In the rows, zero is written as 128.
Rotation paths and how fast each direction turns (degrees a step)
Each turn is a multiple of 5 degrees from 10 to 175, or 0.
Each row of a path follows its step; steps can be skipped.

step 0: [123 139 128 122 113 127 129 122 127 132 126 127 121 114 130 136 132 130
 129 132 117 127 126 128 126 124 134 136 137 131 130 127 123 124 113 135
 126 116 135 126 124 132 150 131 135 119 134 121 129 137 132 123 131 123
 126 115 115 136 133 128 125 110 121 129 123 124 125 130 125]
step 1: [120 143 130 139 130 122 129 125 137 125 124 128 119 122 138 126 123 138
 116 127 118 126 125 133 131 127 130 130 137 119 122 126 130 127 123 119
 128 119 114 133 133 129 133 128 135 127 112 121 132 144 131 129 128 129
 126 127 127 124 135 112 135 114 127 133 118 114 131 130 129]
step 2: [124 134 120 128 124 117 123 132 134 123 125 114 121 132 131 130 143 123
 121 132 126 132 134 124 132 115 126 117 136 127 134 124 125 116 133 124
 125 124 120 140 119 132 133 137 132 124 124 127 124 146 128 122 124 127
 144 125 123 118 143 123 128 128 119 126 119 122 119 125 128]
step 3: [125 130 123 117 112 131 141 123 124 119 129 123 129 122 133 122 131 121
 108 135 117 133 134 141 137 114 128 132 125 119 123 130 131 119 122 126
 127 121 134 129 131 120 131 136 136 134 136 126 125 129 125 129 124 132
 130 118 118 130 133 121 132 132 118 120 121 114 123 129 130]
step 4: [123 145 119 139 118 119 130 127 123 124 126 125 141 125 123 113 124 130
 114 130 118 122 118 131 131 117 127 116 138 125 126 130 120 131 127 126
 129 123 122 120 122 133 133 128 132 128 130 129 127 137 133 131 131 137
 130 113 128 131 123 125 133 131 125 118 118 123 141 117 132]
step 9: [116 142 123 131 122 116 130 125 132 123 119 116 123 119 129 119 120 137
 112 129 126 134 132 127 130 128 131 129 148 122 122 123 127 130 111 130
 118 116 120 129 121 139 131 127 130 123 127 118 126 140 137 124 134 137
 123 130 122 129 123 124 126 125 125 131 131 121 132 130 123]
step 10: [128 142 125 127 126 116 122 127 130 126 118 118 120 124 124 134 133 128
 116 138 125 128 128 131 126 124 137 130 126 128 118 106 125 120 125 130
 120 123 120 132 123 132 132 136 136 121 115 137 132 135 131 121 116 123
 134 118 119 124 143 125 138 128 129 125 121 125 123 126 131]
step 11: [125 138 130 128 113 123 136 121 125 115 132 120 128 116 138 129 138 122
 127 138 124 132 130 130 134 119 128 121 129 116 128 134 135 119 122 122
 129 128 126 133 132 133 137 126 143 124 130 126 127 129 127 129 123 128
 124 112 113 129 143 125 119 116 124 129 117 122 121 121 126]
step 12: [132 138 122 133 127 129 132 130 129 127 122 131 127 124 123 122 127 131
 114 125 119 130 123 125 127 109 125 126 139 115 132 124 123 122 130 117
 132 113 127 124 124 129 135 122 135 127 135 128 127 146 127 141 128 127
 125 129 126 133 133 119 131 124 125 120 113 108 128 124 136]
Speeds:
[128 127 129 127 129 130 127 132 127 128 131 128 129 130 129 126 130 127
 129 127 126 131 131 129 128 128 128 127 130 128 131 128 128 129 125 126
 126 126 128 130 128 126 126 130 128 128 128 126 125 128 127 126 126 127
 128 130 130 130 126 126 128 131 128 127 125 126 127 128 130]  70
[132 129 127 126 131 127 128 129 128 128 128 130 128 127 128 129 128 126
 129 127 128 128 128 127 127 131 128 126 129 126 130 129 128 126 128 130
 132 128 127 129 130 129 129 126 132 129 128 127 128 127 129 127 128 128
 129 129 130 127 132 125 130 124 128 130 128 127 127 127 130]  70
[129 126 130 126 132 131 128 127 131 128 129 129 128 127 127 127 127 128
 127 128 125 129 125 129 127 128 131 131 123 128 126 127 130 128 129 128
 128 128 125 128 128 127 126 129 129 130 126 130 128 130 130 129 126 128
 127 127 129 129 129 126 130 130 128 127 127 127 131 128 130]  160
[129 127 128 127 130 128 128 129 126 128 125 128 130 128 127 125 127 128
 126 127 130 129 128 129 129 127 128 131 129 132 129 130 130 128 128 128
 131 128 130 128 126 127 132 125 127 129 127 128 126 128 130 126 129 130
 128 128 124 128 127 126 127 129 127 126 127 129 128 127 131]  80

step 1: [124 133 112 128 120 121 130 129 117 130 122 125 127 134 127 125 144 129
 128 126 132 132 124 134 129 126 121 108 131 136 121 126 129 132 119 122
 119 124 124 122 118 129 125 119 132 132 127 129 139 129 123 130 129 126
 123 130 126 135 140 126 127 133 120 137 136 133 123 123 127]
step 2: [136 145 122 141 127 133 126 128 128 125 134 129 120 142 118 122 120 124
 129 135 132 136 132 130 123 126 125 135 128 139 132 122 128 124 130 132
 138 140 136 128 124 120 123 133 129 134 125 132 131 125 126 128 139 114
 132 131 127 122 134 116 133 133 128 121 129 123 133 127 133]
step 3: [129 127 136 129 115 128 115 140 133 127 131 125 125 118 121 120 139 126
 128 125 130 125 128 137 125 139 123 122 123 128 123 119 126 133 123 117
 132 126 118 115 118 123 128 114 121 125 127 129 131 129 120 121 134 125
 136 115 120 128 129 124 126 117 130 127 125 131 129 127 129]
step 4: [136 132 131 130 137 122 131 136 122 129 134 124 131 137 125 126 128 134
 122 127 129 141 121 125 127 129 134 127 133 139 125 116 129 128 123 124
 126 130 141 131 123 127 136 128 127 134 144 127 124 134 124 129 126 118
 124 128 125 127 130 115 121 135 112 135 135 137 122 125 118]
step 5: [121 139 134 129 124 132 122 131 126 127 122 136 129 122 131 118 132 120
 124 126 127 140 127 123 124 131 116 129 133 127 123 127 129 124 124 122
 123 139 124 123 118 123 108 130 119 133 134 130 135 114 122 131 124 119
 133 129 124 131 139 132 137 136 130 124 130 127 127 136 127]
step 7: [128 123 124 132 129 126 134 141 126 129 128 119 128 126 129 128 140 125
 123 135 118 134 123 132 123 129 137 115 137 138 127 132 133 124 128 120
 129 127 114 128 116 118 115 122 137 125 130 122 134 122 119 131 132 118
 126 133 127 122 133 121 126 134 128 134 121 136 125 123 124]
step 10: [130 131 140 133 131 128 135 125 128 116 137 128 125 134 125 119 138 138
 133 136 129 134 125 132 123 131 137 128 136 132 120 133 126 118 126 119
 132 130 135 126 129 120 132 129 122 116 135 133 132 129 114 124 117 122
 133 122 124 131 123 119 118 134 117 125 126 140 131 124 127]
step 11: [129 119 126 138 125 127 115 134 122 127 116 127 130 124 130 130 143 128
 126 122 138 140 124 123 134 130 122 125 136 127 114 119 137 127 127 123
 130 125 132 128 119 124 121 127 130 131 138 128 127 120 128 126 127 116
 121 130 134 133 130 129 140 139 132 127 135 123 136 129 125]
step 12: [128 136 126 144 123 133 135 133 122 132 135 138 126 134 134 125 127 118
 130 128 129 139 135 133 121 116 130 130 128 147 130 122 119 121 122 119
 132 139 131 127 123 130 127 127 125 120 124 128 129 134 126 132 113 124
 126 125 128 137 127 125 126 119 135 131 128 126 136 136 127]
Speeds:
[128 126 131 129 127 127 129 125 129 129 127 127 129 128 131 127 127 127
 127 129 128 133 128 127 130 129 127 130 130 130 128 128 129 129 129 128
 128 126 127 129 127 128 129 129 126 126 129 125 129 126 129 129 125 127
 128 126 131 131 128 128 128 127 128 129 131 127 124 130 131]  60
[127 128 129 129 130 129 128 125 130 127 128 128 128 129 129 126 130 126
 130 127 130 129 126 127 126 129 128 131 127 124 127 128 127 127 128 127
 128 130 124 127 128 126 128 132 129 127 126 127 126 129 127 129 129 128
 131 127 128 125 132 126 127 131 129 128 129 127 129 127 127]  135

step 0: [148 119 124 119 129 131 123 125 127 130 134 133 134 133 132 123 142 124
 119 123 124 131 125 125 124 144 124 127 132 137 125 128 123 135 116 114
 123 130 129 137 131 133 125 127 133 131 141 133 119 131 128 133 130 131
 128 128 119 130 140 123 114 120 123 130 124 122 133 130 134]
step 2: [129 128 138 127 130 127 128 129 127 135 121 128 125 136 126 135 124 124
 126 125 144 132 138 143 126 128 128 121 121 128 121 118 138 126 128 120
 130 124 137 128 135 117 140 129 120 114 124 142 126 131 133 122 126 128
 117 125 125 117 138 134 120 130 131 131 133 120 124 136 116]
step 3: [115 135 135 119 121 134 124 139 111 124 138 135 131 133 137 130 139 124
 119 126 130 138 135 125 134 135 136 141 125 137 131 125 134 120 119 127
 119 129 121 129 130 130 119 125 130 131 132 133 125 122 130 124 134 128
 127 117 130 136 137 130 128 122 131 115 132 124 134 124 123]
step 4: [121 133 124 124 131 130 127 132 126 118 133 119 132 132 104 124 129 128
 125 125 129 126 132 124 129 125 136 112 121 131 133 129 129 130 131 128
 121 126 118 127 123 120 137 134 129 124 135 128 119 127 124 126 141 125
 133 117 140 132 117 109 121 133 137 133 131 134 126 127 132]
step 5: [134 117 137 140 116 127 127 134 123 138 119 128 133 133 123 130 128 126
 129 124 133 133 117 131 115 137 141 128 117 138 134 121 126 123 128 114
 134 134 134 126 124 122 137 125 118 132 131 122 132 134 130 135 130 123
 126 130 140 133 136 127 124 120 122 141 122 124 129 138 135]
step 6: [132 115 130 111 132 126 127 125 126 137 134 139 135 121 128 120 129 120
 123 120 129 134 130 127 121 127 137 131 142 123 122 134 120 129 126 123
 127 138 121 127 114 130 132 129 130 132 136 128 135 129 127 129 126 131
 126 121 118 130 128 126 124 127 136 114 133 115 149 129 133]
step 9: [116 129 121 124 127 132 124 128 123 130 135 129 115 127 131 130 144 122
 117 125 122 141 131 129 121 136 138 132 126 126 121 130 135 134 120 139
 120 125 121 137 118 128 122 132 128 140 134 128 110 136 121 127 129 120
 132 124 127 119 131 118 127 130 130 131 131 124 139 125 132]
step 11: [144 113 128 141 123 132 134 131 136 131 128 124 124 126 126 128 124 125
 124 129 132 132 132 127 119 131 131 136 116 127 128 130 137 120 123 110
 134 139 134 141 121 115 131 130 123 122 129 126 127 128 131 128 128 131
 128 134 117 131 121 130 122 131 127 121 125 114 138 138 120]
step 12: [122 124 123 107 135 130 131 122 119 137 131 131 125 130 138 139 129 124
 122 129 128 129 137 124 123 126 144 146 130 125 117 129 125 133 118 130
 134 131 127 131 123 132 134 120 127 128 135 131 139 112 129 116 132 127
 124 128 122 124 120 122 123 127 128 119 131 130 124 132 134]
Speeds:
[125 128 131 126 126 126 129 127 126 129 127 129 127 132 128 127 131 129
 125 130 128 128 130 129 130 127 127 126 128 127 127 128 132 129 130 129
 126 126 126 127 127 125 125 128 129 126 127 128 129 126 126 129 128 127
 128 131 127 129 129 130 129 129 128 129 129 128 127 128 128]  65
[131 129 130 127 125 128 130 129 129 128 126 127 126 131 129 131 126 128
 131 131 127 127 127 128 128 129 127 125 127 132 128 128 129 126 127 127
 130 128 129 126 130 128 126 128 130 128 127 130 130 130 129 129 128 127
 126 127 129 126 129 128 126 130 132 130 127 128 130 129 130]  130

step 0: [132 126 132 122 125 136 116 113 123 128 129 127 127 123 123 131 130 125
 119 126 128 129 136 128 133 122 118 120 130 130 126 124 127 139 139 129
 115 127 121 118 120 125 126 129 120 123 136 136 127 125 118 114 128 127
 128 132 133 133 134 120 136 127 124 119 125 139 116 130 126]
step 2: [130 124 129 133 130 123 118 120 123 123 140 126 129 125 131 129 134 138
 111 136 123 128 133 133 132 123 125 136 133 128 125 118 132 126 138 119
 136 124 135 128 124 116 132 132 123 138 132 129 124 127 114 133 123 130
 135 118 136 131 130 128 122 133 132 124 119 134 138 119 126]
step 3: [120 116 127 139 121 129 132 126 122 117 132 131 130 131 138 127 124 134
 130 122 126 133 126 143 115 128 134 128 120 134 121 125 133 130 124 131
 122 128 132 124 127 123 133 120 128 138 136 134 135 131 124 128 134 125
 126 135 119 125 116 135 135 135 131 121 125 138 137 121 121]
step 4: [128 127 131 130 126 127 135 123 134 128 142 127 134 114 146 136 126 132
 125 135 126 130 121 132 139 132 126 130 132 130 132 132 121 120 129 127
 123 135 117 121 119 130 129 122 139 130 129 142 122 135 128 131 131 122
 126 121 134 134 121 132 131 133 120 129 126 142 128 121 133]
step 5: [125 127 117 125 122 120 127 128 124 119 137 136 133 132 130 137 116 128
 138 140 136 124 123 123 134 138 134 128 121 128 123 122 118 130 116 140
 126 126 114 131 126 120 129 132 121 135 125 128 134 129 122 129 128 134
 129 122 123 130 137 125 134 132 126 122 133 140 131 133 123]
step 6: [131 135 117 129 129 128 125 121 117 126 119 134 142 123 124 135 127 124
 130 134 127 132 126 133 139 124 121 126 125 132 131 125 118 138 121 135
 132 137 141 126 122 134 136 118 123 125 126 135 127 136 116 124 123 125
 125 123 130 133 136 134 121 132 120 127 126 129 123 113 132]
step 8: [134 125 130 119 139 130 132 120 129 111 124 131 136 127 122 140 125 132
 117 132 124 123 136 126 128 129 128 125 132 135 111 126 136 120 130 125
 129 129 134 122 118 126 131 124 120 126 119 129 126 130 133 131 126 129
 135 135 128 137 119 119 124 140 114 134 130 131 120 121 128]
step 9: [123 118 137 131 126 131 121 127 125 123 141 136 143 133 126 135 118 124
 123 123 120 135 117 124 132 125 140 130 141 129 118 126 132 133 128 125
 125 134 136 124 134 126 123 117 126 125 120 133 140 127 131 125 130 128
 128 134 124 122 133 129 129 118 125 126 135 134 123 138 126]
step 12: [127 117 141 122 133 133 124 132 117 129 124 133 130 125 127 141 120 131
 127 127 114 133 134 137 132 133 119 120 123 134 130 130 118 128 127 137
 134 132 134 122 123 122 137 133 136 135 127 127 114 119 125 124 120 127
 128 132 138 131 120 134 133 120 131 131 127 130 131 126 129]
Speeds:
[129 126 129 126 126 127 130 130 128 129 127 128 127 126 130 128 129 127
 128 130 131 131 124 128 129 128 131 128 129 127 130 131 128 127 127 126
 126 129 127 128 128 124 127 127 128 129 129 128 131 129 130 129 127 128
 127 130 128 127 130 126 131 128 125 126 128 128 127 127 127]  65
[129 127 128 127 131 125 127 129 130 127 129 125 130 126 130 127 131 130
 128 128 130 128 128 127 131 127 127 130 128 128 129 128 129 129 130 127
 127 131 129 132 130 130 129 128 127 127 126 132 129 128 128 127 129 131
 126 130 128 127 128 130 126 126 126 130 126 130 128 127 129]  155

step 0: [133 120 125 140 128 124 124 135 129 127 121 126 131 121 128 140 127 132
 126 139 133 133 138 127 131 131 124 144 126 137 123 127 139 118 143 121
 121 129 133 137 121 130 115 130 132 121 129 113 124 130 132 132 133 136
 122 126 127 127 128 128 119 125 124 123 117 135 128 130 140]
step 1: [127 124 130 130 123 134 124 123 123 131 126 129 129 139 123 131 118 121
 124 134 124 123 140 120 131 125 123 130 132 118 140 112 130 135 138 127
 135 135 123 135 125 137 136 133 123 119 128 123 131 134 140 128 126 131
 121 127 138 125 138 123 127 111 139 128 117 127 129 130 128]
step 3: [125 129 127 132 126 128 122 132 123 124 126 126 125 138 124 131 118 115
 116 133 123 125 129 142 119 125 129 136 135 126 134 125 135 133 135 128
 135 129 128 141 137 134 128 121 133 126 125 123 135 134 138 128 125 123
 131 130 139 112 120 123 130 121 142 129 134 136 128 136 140]
step 4: [148 135 116 139 126 119 134 122 118 128 125 133 135 125 129 136 130 124
 129 129 132 135 128 130 136 129 126 132 127 118 134 127 129 127 126 128
 131 132 121 127 123 131 131 126 137 124 111 134 136 124 130 136 129 134
 138 127 141 129 119 119 114 117 125 119 134 128 129 132 128]
step 5: [139 131 126 136 125 126 126 135 128 128 136 130 127 120 126 130 126 131
 114 130 134 119 136 127 129 122 124 143 133 134 132 122 127 135 138 122
 129 130 120 133 136 133 118 131 127 133 132 132 128 132 131 136 114 123
 136 127 132 123 116 130 127 116 133 144 140 141 121 129 134]
step 6: [127 127 128 139 132 127 121 126 121 122 115 122 132 121 131 135 138 135
 131 131 127 131 131 126 130 135 119 132 131 134 135 116 139 128 135 124
 139 115 117 129 123 128 124 131 123 124 122 122 138 132 135 134 127 135
 144 126 128 132 119 128 120 113 130 111 128 129 133 127 129]
step 9: [132 122 127 131 122 129 123 122 120 134 106 121 126 129 129 125 116 123
 127 128 129 126 128 133 130 121 123 128 132 127 127 133 134 131 142 123
 123 135 119 136 116 127 128 127 137 114 134 132 135 128 139 123 134 135
 130 133 129 130 116 124 128 128 134 136 129 131 121 141 133]
step 11: [133 116 127 137 113 129 134 127 122 129 125 130 128 119 131 137 128 124
 124 125 127 123 124 130 121 123 135 128 132 124 130 118 129 134 138 131
 120 127 116 146 124 122 126 136 124 128 133 134 131 128 132 123 132 135
 133 122 138 133 130 120 118 112 130 138 126 131 117 135 143]
step 12: [133 129 132 131 127 124 125 134 124 132 124 123 135 138 122 133 129 121
 119 128 119 127 133 126 139 123 133 137 121 142 137 125 130 121 136 129
 129 124 118 125 127 131 127 132 120 119 123 107 133 126 130 141 128 130
 131 128 137 128 128 135 111 125 133 124 139 125 119 134 132]
Speeds:
[131 130 127 130 128 129 131 129 127 131 131 125 130 127 127 126 126 126
 128 125 130 129 128 129 130 126 129 127 126 130 126 127 127 129 129 126
 128 128 128 125 127 129 128 129 131 125 129 128 128 132 126 129 128 127
 127 128 126 129 129 130 127 129 128 127 129 126 129 129 126]  140
[129 126 126 129 126 129 128 130 129 127 129 130 132 127 126 126 129 130
 127 127 129 125 131 126 127 130 128 129 132 130 127 128 129 129 129 130
 128 126 127 127 125 130 128 130 126 127 129 127 128 129 128 128 128 128
 129 127 126 129 131 127 126 127 126 128 129 128 127 125 129]  65

step 1: [137 122 135 124 130 117 124 129 124 129 132 123 127 125 130 135 127 124
 130 129 131 133 136 127 121 129 137 120 143 129 122 120 128 128 124 125
 120 121 132 137 128 133 126 125 141 123 134 136 127 121 125 114 134 128
 135 135 128 134 129 117 126 125 124 121 130 126 110 139 122]
step 2: [121 128 130 114 137 130 115 132 126 130 140 126 130 127 125 125 128 121
 125 133 121 127 135 125 117 115 137 116 124 132 126 126 131 128 138 126
 132 120 128 128 137 122 125 132 138 136 123 132 118 126 132 126 133 117
 139 125 123 123 131 129 128 133 126 119 120 130 117 128 130]
step 3: [122 130 127 133 132 125 122 130 132 140 136 124 129 131 130 122 138 134
 121 140 134 127 128 132 133 126 121 120 130 137 135 126 134 130 129 129
 125 134 122 120 133 120 123 124 125 128 125 135 122 132 127 133 128 112
 119 119 115 127 137 137 126 144 125 127 130 132 121 121 136]
step 4: [134 130 135 139 126 117 115 121 122 135 125 126 131 132 137 127 136 123
 124 133 143 129 136 139 135 128 118 130 140 125 132 127 131 131 122 119
 121 138 132 133 123 128 130 134 127 124 126 129 137 129 124 120 128 126
 135 136 123 135 130 129 124 138 124 129 135 137 122 134 131]
step 5: [132 130 133 124 134 133 115 120 125 128 131 126 132 133 133 143 123 114
 123 128 129 128 132 133 126 127 122 136 133 127 131 131 123 125 136 123
 136 122 135 136 134 122 121 139 139 130 122 121 129 128 121 117 122 127
 142 132 125 119 126 133 121 122 132 125 129 136 121 135 123]
step 6: [123 131 124 121 127 133 128 128 141 134 136 122 125 127 132 132 128 130
 124 127 129 131 125 124 125 136 129 127 130 133 131 120 121 135 128 129
 130 126 138 126 140 119 110 131 134 125 129 120 116 125 119 138 117 118
 126 125 127 118 138 133 122 132 137 124 129 129 118 126 120]
step 9: [127 118 122 129 126 134 126 118 132 127 128 122 129 118 126 139 117 129
 122 122 131 131 127 133 133 129 136 119 125 128 124 127 127 136 128 135
 128 127 128 127 134 124 127 131 144 132 131 121 114 130 122 117 124 113
 129 127 116 134 127 126 128 125 126 135 138 141 126 125 115]
step 11: [133 127 130 125 141 114 133 135 127 125 133 126 129 131 137 141 135 128
 126 142 132 125 126 129 129 133 124 132 129 141 136 131 135 131 120 133
 134 125 120 131 133 127 123 125 128 131 126 142 133 125 125 132 134 133
 140 131 129 125 133 128 130 138 136 134 140 123 137 137 128]
step 12: [131 135 132 121 133 122 130 123 134 129 120 128 135 126 130 131 119 125
 129 119 140 122 141 130 127 134 129 124 137 142 127 120 136 134 122 130
 131 121 118 125 131 128 120 129 146 128 133 133 129 128 125 117 132 132
 134 127 125 132 134 124 135 132 119 124 139 129 125 128 118]
Speeds:
[129 128 130 130 128 128 127 128 126 125 130 126 127 131 127 126 126 126
 129 130 125 125 128 129 127 126 130 129 128 127 126 129 128 126 129 129
 129 129 129 129 131 129 127 130 129 129 126 127 131 127 127 130 129 127
 131 131 128 126 128 128 129 129 126 129 126 127 132 129 130]  125
[127 130 129 127 130 126 128 127 128 128 128 129 127 126 127 127 127 132
 129 127 129 129 127 128 129 127 128 128 132 130 130 129 127 127 127 126
 128 127 127 128 124 128 126 130 130 131 125 130 127 129 129 129 130 127
 130 127 124 127 129 128 128 129 126 128 127 129 129 131 131]  40
